128 stands for zero in the data rows.
Here are some numbered points:
[177 121  91 147 139 123  10  68  88 158  83 192   0 165 155 102  92  64
 124 195 138 135 156 183 122 112  76 141  93 166 118] 0
[162  98 161 127 103 176 140  86  63 154 123 143 172 128 126  77 136 122
 110 121 106 102 161  79  80  92 146 114 107 182 167] 1
[196 109 175  73 159 101 108  74  60  84  57  91 128 172 170 122 121 155
 173 160 105 129  64  20 102 128  96 135 158 139 138] 2
[117 124 182  57 130 141 123 134  57  49 101  96 169 118 160 133  85 140
 132 183 125 136 117  85 110 190 128 100 144 137 144] 3
[134 160  63 172  41 172 146 106 170  59 122 157 160 112  97  89 119  35
  93 178 137  93  25 136 166 125 104 137 137  33  92] 4
[ 89 130 189  36 122 160 131 181  76  55 117 132 169  74 114 138  99 121
  72 180 115 109 119 125 153 192 125  70 126 140 187] 5
[ 86 128 185  64 109 140 131 165  58  82 115 127 172 105 130 128 100 118
  91 180 116 118 135 127 124 190 116  75 139 131 154] 6
[140 161  70 133  78 123  29  81 105 175  93 161  36 143 171 109  72  72
 128 171  81  97 147 162 165 117  81 155  92 155  72] 7
[ 54 221  56 142   0 119 140 137 176 225 157 112 100 130 173 145 111  92
 177 101   0 121 156 118 219  92  80 223 142 132  39] 8
[ 79 205  81 109   2 126 107 123 135 196 136 124  79 135 173 136 120  80
 178 118  30  99 150 114 179 108  91 190 125 122  59] 9
[107 130 207  76 132 149 126 161  64  58  90 112 152 106 148 118  94 122
 121 174 121 110  94  92 108 182 116  87 133 148 152] 10
[129 130 184  60 141 152 123 144  52  67  96 109 159 117 143 117 100 134
 130 175 148 123 108 112 101 197 121 113 150 137 145] 11
[ 89 139 196  81 124 149 129 160  57  69 115 137 169  90 130 127  93 123
  79 180 152 133 115 125 133 177 133  72 130 151 158] 12
[144 103 172 119 105 162 164  75  81 143 140 138 161 131 127  81 136 138
 111 120 115  95 163  73  90  96 144 102 104 176 169] 13
[125 123 175  77 125 156 132 131  65  97 101 110 168 126 141 128 106 128
 132 180 119 143 121  65  93 178 121 100 150 154 141] 14
[141 156  72 137 103 133  23  72  98 167  69 177   8 156 175 105  96  77
 127 172  86 106 169 167 163 122  89 146 100 124  91] 15
[180 107 168  86 157 110 108  89  65  65  70  89 107 164 168 137 105 150
 159 179 118 133  77  45 100 164  98 126 141 146 125] 16
[105 120 165  61 117 165 145 177  48  89 131 120 169  79 117 120  83 119
  64 158 112 116 127 117 124 163 129  79 124 149 202] 17
[ 99 136 179  73 133 156 124 157  68  53 115 135 170  88 138 119  89 124
  89 158 130 108 121 115 132 188 126  83 126 140 161] 18
[ 69 192  54 130   0 127  84 136 165 214 135 127  73 125 156 141 112  89
 164 120  16 104 151 118 203  99  88 192 121 126  46] 19
[187 101 127 156 110 164  76 160 138 151 178 128 142 144 158 156 127 149
 130 147 133 154 205  32  28 135 134 105  98 111 112] 20
[105 137 179  69 121 135 129 152  62  65 111 129 169 105 120 116  93 124
  92 189 122 105 113 101 136 168 112  88 138 146 156] 21
[100 142 183  53 115 145 133 180  65  64 122 128 168  93 116 125  85 100
  80 176 130 106 110 123 128 198 128  74 121 140 191] 22
[198  65 110 159 119 169  53 172 123 175 203 126 164 161 169 184 169 139
 158 148 137 185 240   0   0 138 137 103  76 143 107] 23
[198  94  90 158 118 173  75 144 134 179 179 137 142 142 169 173 155 123
 157 156 169 176 221   1   2 120 131 115  90 129  99] 24
[ 90 126 190  62 123 161 126 169  47  69 135 118 178  85 102 113  82 122
  74 182 127 111 136 126 146 197 141  77 118 142 204] 25
[ 85 120 175  66 103 155 123 177  79  82 129 129 176  80 115 133  94 120
  73 176 108 116 124 125 143 190 125  71 111 137 192] 26
[123 165  75 122  50 132  64 113 112 178 108 156  65 123 165 125 106  94
 136 135  74 100 150 142 185 132  96 185 118 150  66] 27
[184 120 185  96 165  95  90  90  81  75  55  77 134 153 183 114 124 161
 195 172 117 140  76  31  97 142 126 145 156 130 118] 28
[ 63 212  70 134   0 119 137 133 165 209 148 110 105 129 173 144 111  99
 175 109  12 121 148 113 207 100  83 211 142 133  49] 29
[ 60 189  92 118   0 124 104 134 148 201 130 115  84 133 152 127 101 101
 143 106  42 106 151 119 196 120 107 182 124 146  71] 30
[151  28 133 135 101 200 151  88  25 151 176 124 181  96 107  70 166  50
 103 125  48  98 189  97  18  77 163 108  94 215 234] 31
[147 135 197  78 149 130 117 101  74  59  67  91 142 142 156 135 108 154
 147 190 123 114  76  71  99 180  95 116 159 135 140] 32
[188 132 123 150 175 113  10  70  58 133  47 182  25 173 153  95  87  82
 106 188 133 117 132 185 135 148  94 132  85 144 123] 33
[184  72 124 136  90 211 144 128  25 166 181 125 158 110 118  86 150  47
 120 135   6  99 188  93  44  70 153  81  80 223 221] 34
[124 135 183  93 139 142 141 138  63  87 105 116 148 117 151 129 106 139
 117 198 143 117 107 103 113 175 129 107 138 158 154] 35
[197  89  90 146 129 174  71 167 122 194 200 125 158 154 156 169 152 132
 158 149 131 174 237   2   0 127 134 112  82 143 111] 36
[122 126 180  93 130 131 126 130  57  64  97 111 158 111 149 129 110 126
 120 180 115 111 115  90 108 171 139  89 131 141 159] 37
[153 121 189  91 140 139 122 100  58  62  65 103 131 155 175 128 103 150
 159 155 131 133  88  65 101 160 127 112 143 136 137] 38
[147 108 191  77 156 122 114 112  36  67  80 115 129 126 162 123 115 128
 156 172 131 128  90  42  84 183 107 116 157 145 132] 39
[173  51 119 129 110 201 144 116  24 159 179 143 168 107 106  54 156  54
 122 138  54  94 189  92  28  70 147  82  84 203 228] 40
[118 129 200  70 143 150 115 135  73  61  86 115 140 140 142 140  95 142
 144 172 115 117 114  89 101 178 103  95 123 125 161] 41
[172 129  86 135 146 123   8  53  91 144  55 193  15 163 169  96  96  87
 103 186 100 115 146 194 156 137  82 153  85 158 108] 42
[130 181  90 182  37 174 141 119 160  64 107 148 170 120 118 108 116  41
  93 184 135 110  70 149 162 134 125 135 130  22  97] 43
[161 128  91 172  74 182 105 137 152 142 154 135 158 120 142 138 137  92
 132 161 127 143 157  74  95 111 141 127  95  85  96] 44
New points follow, each followed by the number of its nearest point above.
[164 102 164 125 102 173 138  86  64 154 120 142 172 130 128  80 134 125
 108 121 111 103 157  77  87  91 146 116 108 181 164] ~ 1
[ 75 120 185  53 105 152 125 181  71  76 126 128 177  76 112 132  89 123
  67 177 104 113 121 132 150 199 122  66 113 143 202] ~ 26
[155 117 187  88 142 141 119 103  48  53  68 101 129 151 176 132 100 142
 165 165 126 136  79  63 100 167 125 112 141 137 140] ~ 38
[168 139  80 138 148 131  16  67  87 154  52 189  16 166 161 104  98  66
 114 213 106 122 162 191 147 159  80 140  91 163  85] ~ 42
[147 127 174  92 126 138 116 105  59  70  75 103 122 149 175 133 101 136
 167 159 117 132  87  69 111 160 123 120 139 137 131] ~ 38
[143 150  81 126  96 127  31  81  95 157  92 162  41 144 167 106  74  74
 120 180  96  95 143 164 157 126  85 143  91 157  87] ~ 7
[104 169  64 125  26 121  75 104 147 176 111 159  55 142 161 119 110  75
 147 132  60  97 160 150 188 110  91 182 120 126  76] ~ 27
[167 103 167 122 107 165 134  85  64 145 112 138 167 133 135  86 132 129
 116 125 111 107 147  71  87  97 142 119 114 176 157] ~ 1
[116 128 184  70 124 155 140 126  57  87  90 107 169 123 139 122  98 125
 130 184 114 138 108  73 105 185 118  98 158 155 145] ~ 14
[162 135  88 144 119 119  14  68  92 161  79 189   0 161 155  98  85  61
 125 189 118 127 148 195 146 108  72 153 100 162 111] ~ 0
[140 157  93 168  38 177 150 117 153  64 125 137 146  99 114 113 117  46
  96 185 132 111  61 130 162 147 129 118 128  37 114] ~ 43
[142 157  94 169  42 179 151 115 152  63 124 135 144 102 118 111 119  49
 100 184 134 113  61 127 159 146 129 119 129  37 113] ~ 43
[143 161 192 118 134 109 137 102 152 136  80 134 163 185 153 106 131 185
  90  80 201 126 153  66 129 103 131 121 132 136  84] ~ 13
[165 105 157 128 108 168 125  83  67 153 113 148 155 134 130  83 130 121
 108 129 113 106 156  90  95  97 140 118 107 178 160] ~ 1
[126 137 183  89 144 135 133 137  60  81  99 111 142 121 157 135 102 140
 125 204 146 120  96  93 114 180 124 110 144 153 147] ~ 35
[145 148  90 126  97 125  25  66 100 158  71 184   5 145 161 112 100  73
 128 179 113 122 162 183 158 135  91 161  99 155  99] ~ 15
[188  64 134 130 105 213 148 129  15 151 178 125 166 109 116  85 148  50
 116 143  18  99 183  88  35  79 154  71  78 225 232] ~ 34
[106 175  70 128  38 119  68  85 128 191  99 155  37 127 157 124 110  77
 160 134  62  83 158 146 183 100  96 194 107 142  79] ~ 27
[109 170  76 113  48 133  71 105 125 174  95 143  62 132 156 110 115 102
 144 151  58 111 153 134 180 122  94 179 120 135  79] ~ 27
[168  50 122 125 117 215 146 113  29 163 179 135 176 108 107  54 158  66
 120 126  30  80 188  90  32  80 161  90  79 214 230] ~ 40
[105 170  82 122  46 123  76  92 120 180 101 152  49 123 154 124 109  81
 153 141  67  86 156 144 178 110  99 183 109 141  89] ~ 27
[124 127 176  85 128 157 118 132  59  71 104 127 158 112 162 131 100 142
 121 172 113 109 102  93 104 181 114  83 129 148 152] ~ 37
[164  88 147 135 102 176 157  77  67 152 145 147 184 122 126  80 150  97
 118 135  84 108 174  82  65  77 152  91  89 187 206] ~ 1
[177 128 100 165  83 160 103 152 137 125 168 123 162 128 152 147 150 101
 153 158 139 142 165  74  59 130 124 136 104  91 100] ~ 44
[179 143  95 159  60 184 104 124 157 134 166 128 144 119 164 143 135 106
 128 172 137 144 155  68  72 128 124 127  99  97 104] ~ 44
[144 150 196 112 139 100 134  95 123 143  77 148 152 179 170  93 108 208
 102  96 190 111 160  70 134  89 146 126 128 140  96] ~ 13
[147  99 171 122 101 165 167  68  83 150 144 141 163 133 124  74 140 138
 110 111 111  92 170  70  87  86 146 102  99 178 171] ~ 13
[173 134  98 169  78 160 107 151 137 117 163 121 163 126 151 144 148  95
 151 159 138 137 156  82  67 132 126 140 106  87 100] ~ 44
[142 153  67 170  49 173 135 113 166  70 131 154 158 116 106  98 123  46
 101 175 136 102  46 121 148 126 107 135 130  43  92] ~ 4
[186  99 128 153 108 163  77 162 137 153 180 125 142 142 155 156 127 150
 129 149 132 155 204  31  31 136 135 103  97 111 116] ~ 20
[125 141 194  72 131 148 118 146  48  65 101 113 152 124 159 137 100 128
 130 179 122 119  88  84 113 180 109  85 131 163 151] ~ 10
[124 132 200  89 131 152 118 135  49  50  83 123 158 126 146 125 105 133
 123 176 123 128 123  81 113 172 131  95 124 128 163] ~ 37
[129 165 221 130 131  99 148  78 150 117  51 134 168 186 177 104 146 190
 101  86 194 126 160  88 148 101 153 144 140 117  87] ~ 38
[141 157 204 109 132 101 130  87 126 136  68 136 173 179 167 106 137 207
 113 102 198 121 145  75 122 100 125 127 146 106  83] ~ 38
[140 134 196  74 146 131 120 109  71  61  73  95 146 135 151 133 106 152
 139 190 122 113  80  75 104 180  97 112 155 136 147] ~ 32
[198 116 181  66 164  92 103  72  62  75  46  84 121 178 178 129 117 162
 178 163 109 133  52  13 109 133  90 138 166 132 129] ~ 2
[129 166  75 124  52 129  61 105 113 180 105 153  62 128 169 125 106  96
 143 134  71 101 148 135 181 126  94 189 120 148  63] ~ 27
[127 178  91 180  43 168 132 118 150  75 105 150 158 123 122 107 112  44
  96 184 130 110  79 152 166 133 123 138 126  35  96] ~ 43
[100 140 179  67 119 137 131 157  62  68 116 133 172 104 116 115  91 123
  86 189 122 104 115 106 141 169 114  86 137 146 158] ~ 21
[151 150  82 127  98 122  31  74  93 157  84 158  37 149 175 109  74  77
 129 179  95  99 140 155 154 122  82 145  93 156  83] ~ 7
[169 121 174  75 147 100 105  88  73  56  51  92  94 171 181 122 114 147
 186 171 107 130  80  47 108 165  99 126 150 134 116] ~ 16
[195  58 130 136 102 221 151 128  10 161 187 126 168 108 113  79 155  42
 117 138   5  98 192  89  27  68 159  67  73 235 239] ~ 34
[ 68 188  91 121   0 120 101 124 150 200 124 110  80 140 159 126 105 104
 154 107  41 108 149 109 191 116 104 188 126 146  62] ~ 30
[184 133 108 147 156 140  13  71  69 125  60 183  27 151 156  89  97  91
  79 205 140 132 141 195 146 148 105 123 105 156 114] ~ 33
[130 176 102 175  50 169 140 120 149  62 104 144 170 120 125 108 114  52
  98 184 134 112  71 141 157 136 124 133 131  33 100] ~ 43
[156 150 203 111 134 112 142  66 148 137  66 141 175 188 162  93 139 201
 109  75 190 106 149  86 136  94 135 108 137 128 106] ~ 13
[123 137 186  92 122 150 112 131  57  64  84 126 147 127 148 124 106 129
 126 173 116 126 126  86 120 166 127 105 124 128 153] ~ 37
[131 159 206 106 130 103 156  86 138 129  85 129 179 176 157  85 115 190
 103  73 191 137 153  96 126  95 139 115 133 120 107] ~ 13
[137 166 199 111 135 107 142  91 144 122  68 129 165 185 154 100 125 186
  90  83 201 119 138  77 141 105 125 121 138 139  89] ~ 38
[ 57 196  80 125   0 123 100 130 161 216 133 113  74 140 157 127 103  98
 151  99  33 104 158 119 202 112 105 195 123 147  55] ~ 30
[195  99 128 156 112 158  72 152 137 153 172 123 135 152 163 155 130 153
 139 148 133 158 199  24  25 132 131 108 101 110 108] ~ 20
[115 128 198  70 141 151 116 137  73  61  90 116 142 136 141 137  95 141
 140 172 117 117 115  91 105 178 106  95 123 128 163] ~ 41
[ 80 122 185  55 108 150 126 178  69  75 124 126 174  81 115 130  91 123
  71 177 106 113 120 129 146 196 122  69 117 141 197] ~ 26
[125 155 202 133 137  98 136  82 139 127  71 147 176 174 170  94 115 187
  99  80 190 120 154  89 135  95 141 119 139 126  81] ~ 13
[105 137 180  67 121 136 130 153  62  66 111 127 167 106 120 116  94 125
  93 188 123 107 112 102 138 168 114  87 139 146 155] ~ 21
[130 146 197 112 133 102 164  83 140 134  51 147 156 179 162  81 124 203
  90  86 180 109 169  80 124  86 129 123 140 117  93] ~ 13
